In the rows, 128 means zero.
Each path below is one point turned by a fixed rotation once a step. After each direction that follows a path, write how fast that rotation turns it, in deg/step (0 if it stays still).
Each turn is a multiple of 5 degrees from 10 to 175, or 0.
Each row of a path follows its step; steps can be skipped.
Path 1:
step 0: [127 127 127 127 129 133 127 121 132 127 139 137 139 129 125 124 133 131
 129 134 133 129 128 135 123 138]
step 1: [124 132 116 131 122 138 130 127 122 119 126 120 131 128 130 127 136 126
 125 128 126 134 121 134 131 131]
step 2: [131 131 126 114 126 129 121 131 131 120 123 120 121 128 126 136 126 125
 131 127 134 132 135 131 130 134]
step 3: [120 117 133 119 133 131 128 132 126 129 132 129 133 126 121 122 134 131
 130 124 136 133 138 126 124 132]
step 4: [131 126 130 132 128 130 127 130 117 124 129 121 131 136 128 125 142 127
 117 132 128 123 126 124 125 133]
step 5: [138 136 126 127 125 129 115 121 128 127 121 131 132 130 126 131 130 130
 130 131 133 124 129 136 124 139]
step 6: [120 136 120 127 125 134 131 131 126 129 132 132 135 124 121 127 132 134
 131 131 137 137 133 135 131 130]
step 7: [126 131 121 121 130 132 134 128 129 121 137 118 122 127 131 131 138 121
 119 130 131 133 129 126 126 132]
step 8: [131 120 134 118 130 126 121 124 128 119 122 125 132 129 131 129 132 126
 134 125 131 136 127 130 121 136]
step 9: [123 120 130 126 126 133 123 136 119 125 129 128 135 140 120 124 130 133
 131 133 132 127 129 131 135 135]
Directions:
[126 125 126 129 129 128 126 124 130 130 125 129 130 123 128 123 131 130
 131 123 128 130 128 130 125 127]  140
[126 126 134 127 130 127 126 128 127 135 125 126 125 134 126 126 130 126
 127 126 128 129 128 127 130 130]  65
[128 126 128 124 123 123 127 126 130 128 124 131 131 128 131 133 129 129
 124 126 130 127 128 128 132 128]  120
[129 124 129 132 128 128 125 125 127 125 129 130 132 133 130 127 128 129
 129 131 125 126 122 130 127 131]  85
Path 2:
step 0: [128 118 122 111 123 138 130 129 134 127 127 119 127 139 137 125 124 120
 130 128 131 131 139 127 137 126]
step 1: [126 136 122 136 138 127 125 117 126 136 117 131 128 128 125 126 130 119
 131 143 134 126 138 137 136 132]
step 2: [130 115 127 132 122 141 115 126 128 131 129 121 125 126 131 132 129 128
 127 124 133 145 136 127 130 135]
step 3: [126 131 126 137 135 123 132 134 126 136 117 127 128 137 132 117 134 124
 121 130 124 136 118 133 142 135]
step 4: [130 120 123 126 121 133 125 124 140 130 131 123 138 116 120 121 136 116
 124 123 122 135 135 128 134 123]
step 5: [120 126 124 134 131 134 128 122 117 139 118 129 136 141 131 128 124 123
 127 120 127 126 125 140 131 117]
step 6: [122 119 129 123 134 135 119 133 130 112 121 131 127 128 125 124 135 116
 127 132 131 135 139 125 133 121]
step 7: [134 141 123 125 126 139 118 120 125 138 114 128 133 136 139 122 129 124
 137 130 123 129 128 127 131 131]
step 8: [127 115 120 132 129 132 119 125 132 126 127 132 126 130 118 123 119 121
 118 127 132 126 136 124 140 142]
step 9: [130 135 120 125 133 125 127 125 132 138 129 119 122 136 143 127 131 122
 124 123 125 141 135 141 134 127]
Directions:
[124 128 123 125 127 127 128 129 131 129 130 123 129 127 127 126 127 129
 128 125 126 121 128 130 132 130]  85
[125 122 129 128 126 132 128 128 124 130 128 128 128 129 128 129 120 130
 126 128 127 128 124 127 128 129]  130
